In the rows, zero is written as 128.
Rotation paths and how fast each direction turns (degrees each step):
Each turn is a multiple of 5 degrees from 10 to 175, or 0.
Each row of a path follows its step; steps can be skipped.
Rotation 1:
step 0: [125 126 123 115 135 124 128 133 136 126 124 128 122 129 130 145 129 125
 118 123 126 132 130 130 127 128 120 131 138 124 131 118 132 129 136 119
 131 121 132 131 136 126 131 137 129 121 138 129 126 127]
step 1: [128 124 128 119 127 124 120 126 121 129 133 133 120 130 117 124 125 128
 128 122 120 120 130 142 125 143 139 131 133 135 129 123 130 113 126 125
 127 125 131 130 135 126 129 123 132 129 131 134 127 130]
step 3: [125 129 138 138 132 113 131 138 132 126 126 125 130 132 130 126 127 114
 132 119 132 125 123 125 118 133 131 125 129 125 131 115 127 127 128 133
 127 127 135 136 127 132 135 128 132 135 133 138 121 127]
step 4: [126 133 128 126 121 124 131 129 120 122 125 130 122 129 132 132 130 119
 120 119 119 135 128 136 134 138 128 140 133 121 124 126 133 142 133 120
 125 126 128 123 120 126 136 124 127 135 124 131 129 122]
step 5: [127 122 120 123 131 123 123 131 124 133 141 138 119 120 128 126 123 119
 122 121 128 129 121 139 123 125 115 125 127 128 136 127 140 132 125 129
 124 130 136 133 133 132 127 121 129 128 124 129 130 130]
step 8: [124 123 136 118 125 121 124 134 136 127 123 125 126 141 137 135 131 123
 123 125 133 122 123 141 129 125 126 129 126 123 129 125 129 127 137 132
 122 126 132 132 123 120 133 134 128 124 123 121 137 116]
step 11: [126 126 123 122 130 127 137 121 124 135 141 129 127 136 128 137 120 122
 130 116 136 131 125 119 124 127 129 119 126 123 134 116 138 129 128 131
 127 128 139 133 133 122 127 131 128 131 128 137 131 126]
step 12: [128 123 134 120 131 127 125 126 125 134 126 122 129 129 124 129 126 125
 111 123 124 130 122 128 129 139 133 131 134 129 130 119 126 135 136 119
 134 113 131 133 128 129 127 138 136 130 135 120 131 126]
step 13: [128 125 124 120 130 117 115 132 128 134 124 135 132 135 132 125 120 127
 135 127 125 127 129 137 119 139 128 136 127 129 127 123 135 123 125 119
 129 123 136 130 127 129 119 117 128 129 121 127 137 134]
step 14: [113 124 132 128 128 118 127 125 125 132 123 122 128 129 139 123 122 123
 130 119 136 136 122 136 127 134 128 130 130 136 119 129 123 127 133 139
 124 130 126 139 137 127 130 133 122 121 122 125 128 123]
Speeds:
[127 128 129 127 127 126 129 128 128 125 126 126 130 131 130 127 129 128
 130 128 128 128 128 128 127 128 128 129 128 131 131 130 126 128 126 128
 128 126 127 132 125 128 128 126 128 129 126 127 126 127] -> 65
[127 128 126 128 124 126 128 126 128 128 130 130 128 128 130 127 126 128
 127 128 125 129 128 125 128 128 127 128 127 125 129 128 129 131 126 127
 129 128 128 130 127 131 126 129 131 127 130 127 128 127] -> 55
